arr =
[[124 121 133 132 133 130 139 127]
 [136 139 119 120 118 124 105 130]
 [124 121 133 132 133 130 139 127]
 [137 140 118 120 118 124 105 128]
 [123 122 132 132 134 130 140 127]
 [134 138 121 122 120 125 108 131]
 [136 140 119 120 118 124 105 129]
 [132 136 124 123 123 125 121 127]
 [136 138 119 121 120 125 111 126]
 [137 140 118 120 118 124 105 128]
 [123 122 133 132 134 130 141 127]
 [136 138 119 120 120 125 109 127]
 [137 140 118 120 118 124 104 129]
 [136 138 119 121 120 125 108 127]]
arr[0,0] = 124
arr[8,7] = 126
arr[9] = [137, 140, 118, 120, 118, 124, 105, 128]
arr[:, 7] = [127, 130, 127, 128, 127, 131, 129, 127, 126, 128, 127, 127, 129, 127]
arr[6,4] = 118
arr[7,2] = 124
arr[2] = [124, 121, 133, 132, 133, 130, 139, 127]
arr[5,7] = 131
arr[5,5] = 125
arr[:, 4] = [133, 118, 133, 118, 134, 120, 118, 123, 120, 118, 134, 120, 118, 120]
arr[6,3] = 120
arr[2,3] = 132
arr[8,5] = 125
arr[1,5] = 124
arr[:, 1] = [121, 139, 121, 140, 122, 138, 140, 136, 138, 140, 122, 138, 140, 138]
arr[2,7] = 127
arr[12,0] = 137
arr[6,0] = 136
arr[10,6] = 141
arr[5,0] = 134
arr[4] = [123, 122, 132, 132, 134, 130, 140, 127]
arr[9,0] = 137
arr[13,7] = 127
arr[3] = [137, 140, 118, 120, 118, 124, 105, 128]
arr[4,2] = 132
arr[6,6] = 105
arr[0,5] = 130
arr[10,0] = 123
arr[5,4] = 120
arr[0] = [124, 121, 133, 132, 133, 130, 139, 127]
arr[7,6] = 121
arr[11,1] = 138
arr[9,3] = 120
arr[2,0] = 124
arr[4,0] = 123
arr[3,3] = 120

A =
[[146 148 111 112 107 122]
 [130 132 123 124 127 128]
 [143 141 111 115 115 125]
 [148 148 109 110 107 122]
 [116 116 138 137 143 133]
 [145 143 110 113 112 124]
 [148 148 109 110 106 121]
 [144 143 110 114 112 124]
 [147 148 112 112 105 121]
 [143 141 111 115 115 126]
 [119 118 136 135 139 132]]
Indices start at 0.
(0, 0): 146
(7, 5): 124
(0, 1): 148
(1, 4): 127
(6, 4): 106
(1, 5): 128
(10, 3): 135
(7, 3): 114
(4, 1): 116
(7, 0): 144
(10, 2): 136
(1, 1): 132
(8, 1): 148
(7, 2): 110
(8, 4): 105
(9, 0): 143
(6, 0): 148
(3, 4): 107
(10, 1): 118
(3, 0): 148
(3, 2): 109
(7, 4): 112

X = [145 133 125 114 135 120 127 142 106 115 128 133 141]
X[0] => 145
X[1] => 133
X[-9] => 135
X[-3] => 128

x =
[[118 130 118 152 126 119 121 120 141 149]
 [139 115 134 108 128 131 135 151 110 117]
 [121 140 123 132 130 125 123 120 137 130]
 [130 120 129 137 140 131 128 126 141 135]
 [140 113 133 112 128 130 133 145 110 119]
 [129 130 133 147 121 132 136 130 134 142]
 [137 112 131 122 129 129 132 143 117 127]
 [122 130 119 136 124 119 121 125 128 137]
 [128 135 126 119 115 123 128 134 110 123]
 [123 125 119 137 136 122 119 121 138 136]
 [133 114 127 128 132 126 127 135 123 131]
 [122 134 126 143 128 127 128 126 141 140]
 [137 125 138 124 127 137 139 140 124 124]]
Rows and columns are counted from 0.
row 0 col 0 = 118
row 5 col 1 = 130
row 4 col 3 = 112
row 7 col 0 = 122
row 5 col 7 = 130
row 12 col 3 = 124
row 3 col 5 = 131
row 8 col 4 = 115
row 2 col 7 = 120
row 3 col 1 = 120
row 12 col 2 = 138
row 5 col 2 = 133
row 11 col 3 = 143
row 3 col 0 = 130
row 1 col 4 = 128
row 0 col 7 = 120
row 9 col 2 = 119
row 10 col 9 = 131
row 2 col 1 = 140
row 11 col 9 = 140
row 12 col 1 = 125
row 12 col 6 = 139
row 10 col 5 = 126
row 5 col 4 = 121
row 5 col 3 = 147
row 8 col 0 = 128
row 8 col 3 = 119
row 11 col 8 = 141
row 3 col 7 = 126
row 12 col 8 = 124
row 5 col 0 = 129
row 11 col 2 = 126

a =
array([[123, 110, 118, 116, 140, 123, 116, 122, 129, 135],
       [121, 100, 110, 114, 149, 126, 112, 119, 128, 137]])
a[0, 0] = 123
a[0, 1] = 110
a[1, 1] = 100
a[1, 0] = 121
a[1, 6] = 112
a[1, 5] = 126
a[0, 9] = 135
a[:, 5] = [123, 126]

m = [152 143 117 145 127]
m[-5]: 152
m[-1]: 127
m[2]: 117
m[-4]: 143
